One turn sends every row of this set to another row. A few are shown first. Where does it send the rows asked after them?
z54: [ -8  -8   4  -1 -10  11 -14  37 -16  38  18  26  -1 -16  -6  -6  -3   6
  24  28 -20   5 -39  31  35   3  16 -36 -29   7   0  14   6  12 -27   9
   6   6  -9  -1 -11  -5 -34  -5  12 -22  -8  24 -13  -1  -6  -2   7 -11
   7  29   0  18  -9  15 -34   8  -5  -9 -22 -15]
z867: [  1 -26   5  28  -6 -11  14   6   4   2  11   0 -11  -6  -1  -8 -19 -13
 -21  -8 -16  16  -8  31   2  -5  21 -31 -10  13   5   4  -9  17 -23 -16
  -8   5 -38   5  -7  17  30  -7 -14 -47  -5 -30  10  23 -18   5 -11  23
  -8  28  -8 -16  11   6  -6  11   7 -12 -10   4]
z12: [  5 -51 -13   8 -15   1  -2  23 -19  -4   2  39  17  -9   0  10 -23 -12
  10   0 -42 -26 -11 -15  23 -26  49  -6 -18 -11 -22  25  12  -7 -26  35
  10   2  -6   7 -19 -11 -33  16  17 -21  -2  -5  20   8   3  12   9 -15
   1   3 -16   4   7  -4 -52  10 -24 -23 -28 -27]
z366: [ 19 -32 -21  11 -21  46  15  24  -3  -1   1  27  -5  -5 -21 -16  -3  17
  -3  10  -3   4  -7  -3  26 -14  24 -24  13   7 -12  13  -2 -34 -25   6
   5  18 -29  16   4   8  21   3  -9  -6  17   8   1   2   5  -8   0 -10
  19  -8  -4  14   1   2 -17  34 -47  -9 -45 -19]
z347: [ -3 -11 -12 -17  -8   2  -8   2 -10  10  -5  -4  -3  -6   4   6  13 -17
   3  15 -33  16 -29 -22  23 -24   0  -6  21  -8 -10 -19 -17   1 -28  46
   2   1 -36   2 -14 -16 -11  -5  16  -1   1 -11  13  11 -30 -41   7  10
  18  11   4   4  14 -16 -15 -10  21   4  -2   2]
z769: [-28 -19  -8  12   5 -14   5  23 -10  -7 -12  26 -16  11  26 -11  -6  30
   3 -20  -2  -4  13   0 -11 -11  38 -12   2  26  -4  14  16 -13  -4  28
 -16   4  16   8  11  -3  20  19   1 -16 -32 -42  15   4  -3  -5 -19  -2
  17 -20 -18   1   7  -4 -29 -17  -9  21 -13 -30]
z878: [ 11 -53 -20   7 -17   9   2  13 -41   5   3  29  25  -8   6  -9 -31   3
   4 -16 -35 -22 -19  -6   6 -34  40  -3 -28  -9 -14  26   9   8 -33  38
   1   1 -12  -6 -29 -20 -24  -2  18 -13   3 -13  25  23  -3   0   7 -10
  -5   5 -22  13  11  10 -42  16 -15  -3 -29 -22]
z749: [ -3  -1 -19 -28  -4   5  -4   2   0  14   1   2  -8  -7  21  10   4  -3
  10   9 -15  12 -34 -25  17 -27  -9  -6  12 -14 -31   1 -15  20 -28  44
 -18   2  -6 -13 -15 -18 -10  13   8 -23   0  -4  11  18 -30 -41  -4   0
  15  19  12 -10   6 -11 -39  -7  17   8 -15   1]
z912: [-21 -16  -2 -18  -3   6 -17   2 -14  21   2   7  -3  -8  17   7  14   3
  18  17 -19   3 -23 -28  13 -14 -18 -15  18   4 -27 -13 -12   0 -12  47
 -10  -6 -18 -11 -16 -14 -10  21  11 -13   5   1  20  18 -29 -47  -5   7
  18   9   1 -10  12 -12  -9  -9  10  22  -9 -13]
z430: [-19 -15  -7  17   5 -11   1  36 -19 -27 -19  16 -29  -9  10 -19  -2   3
   1  -5 -19   5   8   7   2 -23  24 -12  10  26  -1   1  23 -12 -16  31
   0  -3   4  16   7 -12  21  16  -1  -9 -39 -35   6   8  18  -5  -5 -16
  23 -28 -12  -1  16  -5 -20 -14  -9  14   0 -23]
z793: [  1 -26 -17  19 -12  35  13  33 -11  11  -2  32  -1 -15  -9  -5  -7  14
  -3   5  -9 -23   2   7  37 -18  33 -23   5  14  -7  20 -10 -22 -38 -11
   7   9 -39  11  12  23  14   2 -13 -13  19  22  -1  -4   4  -4   5 -19
  12 -10 -16   6  -1  13 -14  24 -32 -20 -35 -19]
z715: [-15 -28  -7  18 -13  -1  25  -3  10  19  25   1  -3   7  -9   0  -9   3
  -9   2  -8  -9  -3  14   4  -2   4 -19 -11   6  -7   2 -13  21  -3 -15
  -8   1 -27   6 -12  24  42  -1  -8 -53   9 -33  12  32 -24  -9 -14  32
   7  24 -16  -9  -1   2 -13   7  -5  -7 -10   3]
z595: [-11 -10 -11   3   7  16 -15  33 -17  22  20  18  -1 -13 -12 -26  -3   0
  34   8 -24   7 -40  34  31   1  15 -48 -12   5   5  16  19  15 -22   5
   1  18  -7 -21 -11  -9 -16  10  17 -20  12  16 -21  10  -1   7  -7  -9
   8  21   7  12 -14  15 -16  -3  -7 -11 -12 -35]
z431: [-25 -17 -16   8  12  -1  19  24  -5 -22  -4  11 -24  11  26 -11   3  22
   3   1  -9 -22  14  -9  -7 -24  28  -7   2  22   0   7  20  -3 -14  29
 -14   7  -1   7  -2 -11  20  36  -1 -10 -34 -39  14  -5  11 -19 -10 -11
  12 -24 -18  15  23   1 -29 -12 -12  -5 -25 -34]
z117: [ -6 -15   0  15  -9  -1  15   8  -3  19   6   6 -13   6   4 -13 -18 -11
   0   1  -9  -2   2  31   8   9   9 -19 -16  15 -12   6 -20  20  -6 -17
 -21  19 -26   8 -12  32  44  10 -16 -45   6 -22   9  32  -5 -20  -8  29
   0  26   1  -9  15  26 -12   2  -6  -9 -17  -6]

z715 -> z912
z117 -> z749
z595 -> z878
Now find these:
z12 -> z793
z867 -> z347

One turn sends every row of this set to another row. A few are shown first. Where does it send the rows asked after them?
z360: [  5 -19 -14  47   0   4 -29   2 -25  20   0  -4  22]
z724: [-11  -7  -6  28 -18 -18  -8 -11 -44  -4 -33   8  -3]
z808: [-26 -19  18  37  32 -11 -27  17 -25 -20 -13  11  -9]
z922: [ -6  10  -6  19  27  10  -1  26 -20  -5  -4  10 -24]
z727: [  0  -9 -18  54   6  -1 -24 -10  -5   2   7  38 -16]
z294: [ 25 -20 -16  28   8   7  -5 -30 -17   4 -21  -5  -7]
z119: [-19 -11  20  28   8  14  16  11 -31  -6   4   4 -10]
z201: [ 12 -41 -27  38  -9   0 -19   7 -30   8  -1   1  10]
z996: [  0   1 -10  48  10  10 -29  -3 -13  -4  11  38   1]
z169: [-26 -31  -8  19  12  -8   8  -6 -27   3 -15 -25 -12]
z978: [-23 -21   4  46  37   9 -27  19 -34 -20 -10  17 -14]
z397: [ -7 -23 -13  11  16 -19 -13   2 -28   7 -46  18 -14]
z734: [ -9   2  11  20  34   8   9  14 -24  -8  11   8  -4]
z379: [  9 -47 -25  23   8   7 -26  -3 -24  21   4   4  -9]
z812: [ 17 -12 -24  38   1   3  -1 -37 -32   7 -13   6  -6]
z509: [-35 -19 -12   6  18 -10  -8 -11 -28  -4 -14 -16 -14]
z529: [-12 -12  20  50  32 -20 -21 -21 -32  11  10  20  -5]
z237: [ 10  -9  -5  37  29 -11 -28 -17 -39  -2  15  18 -38]
z133: [ -8 -18  -1  12  -2 -27   5  -3 -29  -9 -35  19  -6]
z739: [ -1 -11  -8  48  32 -25 -29 -18 -43   1  20  17  -7]

z922 -> z397
z734 -> z133
Now find these:
z169 -> z812
z119 -> z724
z294 -> z727

One turn sends every row of this set to another row. A few are shown first. Where does it send the rows asked after them?
z195: [ 23   1  -9  30   0   3 -43   5 -13 -24  -5  10  -8  26]
z663: [ 17 -20  34  33   2  -6  -5 -13   2 -19  -5  -1 -13  -9]
z619: [ 20  -2   1  20  -7   1 -31  41  20  -8  -4   1 -26   3]
z813: [-11 -43 -12  34   0  -1   3   1   4  -4 -10 -14 -32   4]
z146: [ -7 -22  -4  17  23  20  -5  36 -23   6   4  11 -24  -9]
z474: [ 19   0  18  56   9  -6  -3 -11  -7  22   8  11 -35  -7]
z73: [  1  19  14  21  17  15 -26  12 -31 -10  -2  13 -49   7]
z255: [ 10  -5  -8  22   9  22  21 -11   0 -24   7  14 -42  24]
z30: [ 27 -13 -38  26  11  23 -16  22   6  -9  -5  -1 -19 -15]
z449: [ 31 -17  26  25  33  16 -12  22  -9   5 -11  13  -2   6]
z613: [  4  -8   8  54   5  22 -32  18 -10   1 -29  10  -8 -16]
z257: [  0   7  -8   8 -14   8 -13  -8  20 -27 -16  20 -23   0]
z966: [  6 -27 -21  38  11   0 -30 -19 -13  11 -15   2  -9  -3]
z395: [  9  13  15  22  23  -9   2  23   6 -23  -2   2 -42 -14]
z137: [ 22  24  -7  37  12  23 -15  -1   3   4 -27  11 -47 -10]
z709: [ 31 -27 -19  32  19  19 -13  -1   6  15   0  10 -30  31]
z505: [ 16 -19   6  13   8  24  12 -20 -16  17  -2  11 -35 -12]
z523: [ -7   0  -4  24   2 -14 -10   8   8   4  24   5 -32  25]

z505 -> z613
z30 -> z257
z137 -> z663
Now find these:
z619 -> z255
z195 -> z523
z474 -> z449

One turn sends every row of this set to another row. A few are shown first. Where does it send the rows asked after them?
z173: [ 24  14 -23 -12  23 -21   7  -3  14 -40  22   1   0]
z701: [ -6   1 -36 -24  20  -8 -13   1  29 -40  15 -20   8]
z327: [-10   7  15 -17   6  -6 -10  17   5   7  11   0   3]
z545: [ -3  11   4 -70  -8 -33 -11   7  27 -26  14 -11 -12]
z732: [  6 -15   3  -6   3  -9  -9  -1 -14 -19  15  -9  -3]
z976: [ 33   4  11 -58  12 -17  -7 -19 -10 -22   8 -23  -3]
z370: [  2 -22   4 -50  33   2  -9 -15  21 -15  31  -5  11]
z390: [ -6   7  -2 -10   7 -21  -8  -7  -8 -44   7  -6   9]
z407: [ 28  19  -3 -49  -8 -32  -3   9  13 -25   9 -36 -21]
z597: [ 17 -16   1 -30   9   4 -18   3  15  -5  20 -12  34]
z91: [-20   9  -7 -21  18 -14   9   2   9  -5  10   4 -20]
z600: [  0   0   6 -34   2 -24  -5  19  56 -20  27 -22  15]
z252: [ 25   3   9 -31  24 -34   2  10   4  -9  44 -27  -9]
z641: [-13  -2  27 -13  22 -20   6  -7  19  -9   5   3  11]
z672: [ -5   9  -8 -46  -7 -15  -2  18  41  -3  35 -24   9]
z290: [ 15  13 -16 -49   9  12 -28 -10  19 -11  -1 -11 -12]
z404: [ 26   8  12 -46  -6 -13   5 -12  42   8  -1 -10   5]
z216: [  9 -13   1 -17  16 -26  13 -10  48 -26  13 -17  28]
z790: [ 22   0   2 -43  23 -26  -9 -23  10 -45   5 -36 -20]
z25: [ 24   7  17 -29  33 -35 -12   9   4 -29  36 -23   8]
z22: [ 19   8  12  -9   5 -24 -12   2  20  13  -6 -17   7]
z400: [ 19  25 -18 -19  -2 -10   0   1   2 -13  32 -14  17]
z396: [ -1  30 -17 -11   9 -33  -6  -1  25  -9 -10 -21  -6]
z326: [  8  16 -12 -36   2 -21   7 -16  55 -17  -2 -22 -18]
z51: [ 18 -19   6 -64   7 -11 -18 -15  37 -13   1 -28  -1]
z625: [ -9  -5 -15 -52  36  -6  -4 -12  26 -33  27  -2   5]
z104: [ 10  -2 -32 -39   1  -9  17   7  20   1  24  -7   4]
z795: [ 25  -5   3  -7  14  -9   8 -21   6  -8  34 -20  15]
z468: [  5   5 -12 -72   6 -16 -15 -15  36 -28  -3 -24   0]
z750: [ 11  -7  14  -4  -3 -35  13   8   9 -26   9   0   3]
z114: [-29  13   5  -6  16 -20  -7   4  25 -24   5 -12  -3]
z149: [ -5   6  -8 -10 -12 -28  18  -4  -2 -15  17 -16  -6]
z109: [ 15  -6   2 -62   4 -23 -14  -6  50 -29  -7 -24   0]
z638: [ 25  -4   0   7  15 -19  -7   2  29 -32  25 -23   5]
z383: [ 28   8  25 -37  -4 -35  -5  -9  21 -25   9 -48   2]
z624: [ -2 -13  25 -53  -6 -28 -14 -10  34 -15  19 -33 -10]
z733: [ -6  -2  14 -73   1 -18 -15 -19   9 -15  19 -16   0]
z480: [ 10  14  -5 -32  27 -29  -8   0  -3 -22  44 -36  -7]
z986: [ 13  20   5 -31  28 -46   5  -1  11 -30  37 -30   5]
z676: [  8  11 -16 -25  22 -11 -10 -17  -3  11  -4  -9  -8]
z532: [  0 -14  11 -59  14 -26 -21  -8  30 -38  11 -14 -22]
z588: [  9   4   5 -10  36 -28 -12 -21  20 -17 -15  -7   4]
z555: [  9   5  11 -34  18   1 -30 -29  37 -27  -6 -22   9]
z682: [  9  -2  -6 -71  -6 -12 -10 -13  34  -6   4 -33  -2]

z682 -> z468
z22 -> z676
z390 -> z750
Now find these:
z327 -> z91
z290 -> z326
z370 -> z672
z25 -> z252
z701 -> z216
z400 -> z173
z733 -> z545
z976 -> z407

